R: rows in a few groups, each row roughly a mix of its group's directions (some rows in no group):
R (135 x 10):
[[-42   9 -41  28 -48 -12 -26 -45  -3  -5]
 [ 17  21   0  11 -75  -6 -17  16  36  34]
 [ -4 -25  69  30   9 -54   7  11   1  -1]
 [ 13  80  23  -5  21  -1 -14 -35 -16  13]
 [ 17 -29  55 -14  18 -54  23  -8  34 -14]
 [ 35  24  20  23 -26  43 -10 -24 -11  59]
 [ -7 -39  31   1   4 -32  21 -45 -54  21]
 [  1 -57 -39 -25 -19   7  48  19  21 -21]
 [-28 -29  25  28 -31  72   3   1  13   5]
 [-48 -13 -59  33  37  -6  17  -1 -23  14]
 [-37 -21 -15  33 -14 -15  11  36 -53  41]
 [ -5  32 -44   5 -30  -3  18 -57 -12  42]
 [-56   5  -4  -9   7 -15 -17 -43 -18 -60]
 [  2 -25 -11  42 -31 -62 -20   7 -39 -12]
 [ 20 -17 -41  -5   3 -47  23 -60 -23  14]
 [ -9  28 -12 -36 -69  23  12  -8  14 -36]
 [ -8 -29  47 -59  -1  -8   6  40 -33  11]
 [ 22  -3 -49   7   4 -46   4  19 -57 -27]
 [-21 -28  42  -6  22  52 -16  -5  46  28]
 [ 20   4   6  -7 -51 -34  -9 -62  20 -29]
 [  2 -29 -57 -18 -58  28  -4  -4  12 -26]
 [-21 -59  15  48 -25 -13 -38  14 -22  12]
 [  9  61  19 -21  16  57 -28  -7  19  -7]
 [ 28 -14   3 -30  10  35 -46  47  25 -37]
 [ 21 -37 -12   9  73  12 -30 -25  -1  21]
 [-24  29 -47 -29 -38  13  35  39  23 -10]
 [ 18  44  34  -5 -45  31 -13 -38 -11 -36]
 [-11 -30   1 -70 -41 -33 -24   0   6  -9]
 [ 12  -3  19 -12  69  21 -39 -40   1  23]
 [  7 -45 -41  21  25  43  -4  52   2  -4]
 [  2  19  -3  25 -42 -40   6  49 -36 -37]
 [  7  32 -53   8 -46 -39  27  30  -3  14]
 [  7  52  19  13 -11 -28  54   6  44 -18]
 [  0  54 -39 -18 -21  19 -57 -26  -2  -3]
 [  9  -7 -24 -36  33  66  12   2 -43   6]
 [-15 -18 -65 -25 -37  32  17 -35   5  -6]
 [ 33  44   6  25 -29 -52  27   5  33  17]
 [  4  14  36 -68  -6  17  34  18  -8 -38]
 [-26 -59 -33  22  22  42  19  31  15   5]
 [  5 -37  51   1 -17  55  32  17  18 -23]
 [-23 -37 -34 -32  30   1 -49 -35  27 -10]
 [  1   4 -19 -10 -39  60 -34 -43 -27   5]
 [-13  12  17 -13   6  61 -43 -22  50  14]
 [ 19 -14  52  17  -6 -38  27  17  52  28]
 [-33  26 -42 -19 -58   0  42 -21   2   2]
 [-28  31  53 -28  29  34  38  23  -6  -6]
 [-26 -26  48  47 -37 -19   4  33 -25  14]
 [-11  22 -15  37 -20 -62  12   3  25  47]
 [-18 -36  36 -33   7  -2 -13  48 -11  53]
 [ 14 -25  50   6 -56 -24 -19 -32 -18 -25]
 [-25  26 -31  -6  -8  33 -38 -11  66   9]
 [ 33  27  56   0   3  41  27 -14  -8 -43]
 [-13  -3  38  40 -24 -23  16  -7 -61  33]
 [ 32  19  28  -5 -16 -27  38  10 -50  48]
 [ 44  28  24  16 -26 -20  40  13 -38  40]
 [ 16  27  53 -15  12 -51  -9 -48   0 -17]
 [ -3 -22  24  43 -61 -39   1   2 -35   2]
 [ 10  11  -6  71  17  57  18   3 -18  -4]
 [-38  52  40 -16   5   4  41   6  39  14]
 [ -5 -33 -31 -22  -2 -32  11  28  41  57]
 [-14  19  67  21 -39 -18 -11  12  41 -16]
 [ -6  -7  -5  71   6  32  29   6  44  22]
 [ -1  38   9  37 -12 -74  11  -6 -20  15]
 [ 45  -9  -1   2  37  -3 -59 -46  16  -5]
 [ 18 -31 -84  12   3   7 -14  -9  23   6]
 [-13 -39  11  27  -4 -23  55  36  40  19]
 [ 29   5 -44  36  42 -13  23  15  51   3]
 [ -9  55  29  33  35  46  11  -8 -27  10]
 [ 21   0  40  26 -48 -60 -18 -18  -5 -10]
 [ 62 -27 -11  -6   0   9 -23  19 -52  32]
 [-18 -33  33   1  58  30 -41  -7   4  31]
 [  1 -19   7 -13  77  40 -17  14 -20  23]
 [  5  22  20 -27  45  55  26  10 -42  16]
 [-61 -52   6  39 -19  10  21 -13  18  11]
 [ 46 -52   2   4  -1 -11 -42  29  30 -32]
 [ 48  -6 -45  54 -31  -5 -11   7  27 -13]
 [-18  19 -40   2 -27 -29  13  48 -22  51]
 [ 60  10  31  10  23  53 -24 -24 -14  -4]
 [ 31  -5   8 -27  33  50 -48 -34  10  25]
 [ 12  29  20 -19 -15  57 -38  17 -28 -41]
 [ -3  29 -48  23  22   2 -60 -37   2  18]
 [ 61  50   4  12  42 -10  23  -6   9 -24]
 [ 10 -12  11 -20  40  28 -55  16  45 -31]
 [-17 -27 -25  50 -27  31  -6  14 -56  17]
 [ -6 -14   5 -10  40   1  33  77  16 -16]
 [-20 -50 -20  22 -11  48 -25  50  -9  -9]
 [ -5  12 -33  35 -39 -31  31  42  41  -5]
 [ 74 -19 -24  20   9  26 -42  -7   5  -9]
 [  6  -5   0  32 -26 -74  13  20 -34 -20]
 [-12 -27 -41  60 -54   9 -10  11   6   7]
 [ 12 -18  24 -45  11  71  -5 -27  17 -14]
 [ -8  -7   7 -14   4 -59 -36 -61  15 -19]
 [  4  54  10 -16 -27 -44   7 -38 -34 -27]
 [-10   2 -64 -16  -6  14 -61  -1  30 -14]
 [-13 -34  -2  -4 -10  50  12  68 -22 -16]
 [-49 -41  47   3  29   4  21 -25 -17 -30]
 [  1 -36 -10 -70  -9   2   8 -33  36 -25]
 [ 26 -16  17   1 -48 -36 -10  -9 -25 -61]
 [-39  15  14  32 -74   0   2 -17   5  26]
 [ -1  10 -60 -21  49  14  16 -32  32  19]
 [-12 -21 -13  14 -25 -37  43  66 -13   6]
 [ 31 -43 -23  12 -47 -28 -49  18   7 -18]
 [-44 -15   9 -21 -59  -3 -45 -31 -14   5]
 [-44  49 -45 -18  14  13  26   1 -14  39]
 [ 67  26  38  21  12 -10  25 -39   1   3]
 [  0 -16 -62  54 -16  24  37  -9   3   4]
 [-12   2   3  -6   4  -9  69 -38  13  53]
 [ 11 -23 -57  16 -29 -51   6  40  -5 -14]
 [ 19 -10  18  37 -13 -11  66  19  47  -8]
 [-45   1  28 -16  38 -23 -39  22 -46 -17]
 [  7 -45 -65   1  19  37 -13  14  23 -23]
 [ 24 -51  -7  55 -30 -14   1  42   4 -17]
 [-51 -30 -17 -18  27 -42  12  22 -37  30]
 [-33 -57  27  28 -21 -41 -22 -26 -11 -15]
 [ 13  35  10 -15  67 -12 -38 -16 -32  17]
 [-50   0 -51 -23   0 -19 -32   7  11 -49]
 [-14   5 -58  16  27   2   8  54 -35  24]
 [  9 -71  -9   5  -2 -10  13  28   0  56]
 [-31  46  52 -17   2   9  42  -1  20  34]
 [ 30   0  -6  59 -41  -7  26  -8  32  40]
 [-40 -26 -15  33 -10  51  44  31 -12  10]
 [-26  38  26   1 -23  31 -16 -56 -18  38]
 [-46  48 -11 -14  23  10  38 -22 -23  39]
 [ -1 -21   1  61 -58 -10  26 -19 -26  -5]
 [  0 -33  36  24  17  17  23 -35  54  36]
 [-38   4  18 -50  14  -3 -14 -49 -17  46]
 [ 13 -27  21  -1 -63 -22   9 -56  -5 -21]
 [ 49  26  16  23  27  41 -38 -15  38   6]
 [-43 -25 -17  14 -63  44 -13 -15   3  -8]
 [  0  57  27  -6 -14  28  -7  55  -5 -37]
 [-23  -1 -56   6 -48   4 -30 -41   3 -28]
 [  3  21   3 -24 -62  -7   3  49  26 -38]
 [ -1  28  19 -34 -59  15 -12  40   8 -40]
 [ -9  -4 -10  40  10 -83   3  10  16  18]
 [-17   7 -13 -53 -27 -54  -7  -9 -44 -19]]

the three rows of each list that fit no group, in list order (the others fit one group, some only roughly):
- z832: [ 38 -43 -25  -1  52  -1 -32 -39  15  -3]
- z236: [ 11 -51  20  -1  32 -46  42 -35  -1   9]
- z674: [ 40  -6 -26  41 -14  39 -46 -32   6  23]
- z933: [ -9  42  -3   8  36  -8 -56   7 -43 -34]
- z239: [-34  -7 -65  -8  16 -31  24  -3   8  46]
- z695: [  2  18 -46  27   2 -42  41 -34  41   8]
- z198: [-43 -35 -14 -35  49  26   1 -28  24 -21]
- z3: [-36  31 -27 -42 -24  -6 -23 -15 -36  45]
- z138: [ 31  21 -59   0 -38  -8 -45  23 -12  18]
- z371: [ 10  33   4 -13 -47  10 -16   4  63 -38]
- z524: [-16 -38  39  45 -46 -29   0  -7  -4 -33]
- z669: [ 24  -7   4 -51 -27 -24 -33   1  46 -40]
 => z933 z198 z524
- z24: [ 14 -50 -43 -35  24   4 -52  16  -7  -3]
- z842: [ 10  40 -19 -35  38  14 -34 -25 -40 -35]
- z2: [-53  -3 -73 -21  16  -4 -13 -21  -6  -1]
- z949: [-11 -10  -7  48  18 -64  -7  46 -18  -1]
- z237: [ 23 -24  35  48 -50   4  28   1  10 -37]
- z204: [-21  -1 -52  27  -7  47  -8 -21  46 -26]
- z214: [-19 -15 -42 -34   8 -52 -17  -9  53  -3]
- z290: [ -9 -46 -33 -11  16  18 -42  11 -25 -54]
- z406: [ 26  -7 -18  56   8 -51  29 -30  28  11]
- z899: [ -6  15 -33  60  18  22  32  32  14  39]
- z225: [-27  -5  30  11  40 -13   2  46  60  11]
- z209: [-37 -80  -5   9  -4   9   5   7  36  -1]
- z651: [ 45 -22   0 -22 -16 -66 -22  10 -34   8]
 => z2 z204 z651
- z708: [  5 -12  35  37  23  24 -24  38  -8 -59]
- z808: [ 15  21  47 -11  -4  52  -6  -5  60   4]
- z689: [ 45  -6  17   4 -17  15   5   2  56 -58]
- z369: [ 54 -41 -44   0   9 -40 -26   0  14 -16]
- z847: [ -3  12  23   7  42  58  46 -35  -4 -15]
- z337: [-16  18  47 -30 -20 -10  43  -5  46  36]
- z354: [ 35  17   6  59  29  35 -44   7  -1 -18]
- z497: [ 60  16  -2  26 -20  28 -28 -40 -36  -8]
- z907: [ -6  20 -25  15 -20  30 -67   7  46 -12]
- z629: [ 40 -25 -12  42 -24  -6 -20 -50 -28  31]
- z612: [  6 -55 -17   2  25  -9 -23  -5 -41 -56]
- z235: [ -6  77   1  13   1   3  -4   0 -42  39]
 => z708 z808 z337
- z271: [ -6  -8  36 -10 -29  16  -7 -71  29  29]
- z696: [  0 -41 -23  16  -5 -49   6  -8 -13 -66]
- z574: [ 38  20  17 -25  28 -37  38   1  48  28]
- z149: [-14 -10  45  38 -20 -47  22  48  -2 -15]
- z169: [ 36  34 -20  28 -31   0  11  38  47  33]
- z693: [-34  20   4  14 -51 -66 -10   6  24   3]
- z21: [-30  22 -19   3 -11 -77 -16   2 -37  -4]
- z618: [-63  -9  25 -31   3  33 -11  30 -32  27]
- z254: [ 55  -6 -22  63   7 -16  39   5  -4  10]
- z729: [ -7 -18  11  49 -10 -46 -24  37 -49  -1]
- z579: [ 16 -45   2 -19  19   2 -41 -17 -61 -29]
 => z693 z21 z254
- z182: [ 19 -50 -15  55   0   4 -46 -25   6  24]
- z309: [-17  19 -41  36  -7 -18 -51 -34 -27 -31]
- z147: [-37   5   0 -44 -12   9 -27 -20 -66 -19]
- z796: [ 45 -10 -20  52  -8  11   2  -4  44 -46]
- z53: [ 11 -26 -40  15  22 -49 -13  56 -15 -21]
- z372: [ 33  23   4  68 -23  11  19   7  20 -40]
- z226: [-16   4 -13   3 -45  43 -10  57 -25  35]
- z288: [-15  -2  -3  25  47   5   1 -59  26  47]
- z739: [ 29 -17   0  -3  17 -65 -26 -37  20 -37]
- z531: [ -4  27  46 -61  -9   4   1  15  28 -42]
- z742: [ -2 -30   0 -68  50  -5 -22  16  25   4]
 => z182 z309 z288
- z121: [  5 -42  48 -44  -9  -3 -48 -16  24 -10]
- z413: [-22 -15  17 -14  14  32  74  12  -2  37]
- z13: [-13  -5  43 -37  10 -58  15 -29 -30 -26]
- z451: [-28 -27  21 -47  21  -2   6  28 -60 -21]
- z266: [ 49  49   5   3  46  -7  29 -35 -17  13]
- z15: [ 11 -50 -27  35  22   6  28   7  30  52]
- z734: [ 42   3  51 -12 -31  18 -33 -43 -24  -6]
- z898: [-44  21 -26  29 -45  40  20 -14 -35 -12]
- z379: [-17  56 -17  10 -36  45  34  29   0 -16]
- z443: [-26  27  -4 -15  -2 -54  34  44  -4 -42]
- z202: [-30   4 -16 -38   6  35 -16  12  48  53]
- z566: [-36  67 -17 -38  -5  12 -25 -22   6 -24]
 => z266 z15 z734
- z617: [-30  25  27  12 -59  -6  -2 -10  39 -43]
- z542: [ 66 -26 -33  28 -20 -31  16  13  11  25]
- z180: [ 61  45 -20 -18  -6 -44  26   9   4 -19]
- z118: [-26  42  23 -37  21 -52  29   9  30  12]
- z545: [ 25 -41  24   7  -7  42 -23 -21  57 -21]
- z189: [-13  -3  12 -21  -5  83  -7 -34  13  20]
- z411: [-35 -12 -17 -27  66   0 -30  41  -1 -10]
- z362: [-12 -13 -38   9 -52  51  12  -8 -30  35]
- z167: [ 23 -53 -22  32  -4  -1 -40 -37 -10 -40]
- z701: [ 26  77 -29 -25 -12  -7 -21  14  -7 -21]
- z310: [-58  23  34 -42 -20  -8 -22 -12 -15 -37]
- z46: [  6   8 -32  66 -17 -12   3 -52 -19  20]
- z16: [  4 -14  32 -39 -67  33 -25 -10  -5 -20]
 => z617 z411 z310
- z257: [  1  -2  33  50  43  29  -8  47 -31  -2]
- z986: [ 10  17 -41  24 -12 -65 -23  26   7 -34]
- z554: [ 31  38  24   3 -27 -32  -2  36  46 -37]
- z232: [  1  15  41 -28  14  20  -7 -20 -68  32]
- z461: [ 32  26 -33  18 -20   7  66  24 -30  -3]
- z703: [-32  14 -27   2 -16  66 -48  12  16  15]
- z380: [  7  14 -51  45 -31   9  27 -11 -49  19]
- z326: [ 36  44   8  10 -18 -13  43  26  29  48]
- z849: [ 10  32 -54   1  -9  -4 -65  14 -17 -25]
- z857: [-32   0 -53 -20  24  16   6  23  12  61]
 => z461 z380 z857
- z774: [ -8  16  28  32   3  69 -13  -6  25 -42]
- z740: [-41  -6  35   8 -39 -25  17 -54 -16 -28]
- z823: [ 11  87   2 -13 -35  -7   1   9 -17   3]
- z61: [ 41  31  20  35  13 -63   7  19  -4 -25]
- z835: [ 51  14 -27  21  26 -36  46   8  11  34]
- z274: [-30   4  41  -1  20  60   9  -6 -52  -6]
- z779: [-36   4  65 -13   1 -21  40   2 -40   9]
- z194: [ 11 -58 -12  36  63  -3   9   2   2  23]
- z540: [ 45  42   6  -9  -3 -59 -25 -15 -34  -9]
- z924: [-10 -35  15 -55  46  20 -14 -43 -12  13]
- z932: [-14 -37  -5 -13 -38 -19  44 -42  42  21]
- z984: [ 13 -27  46  -4  16  -4  20 -26 -23  68]
 => z61 z835 z540
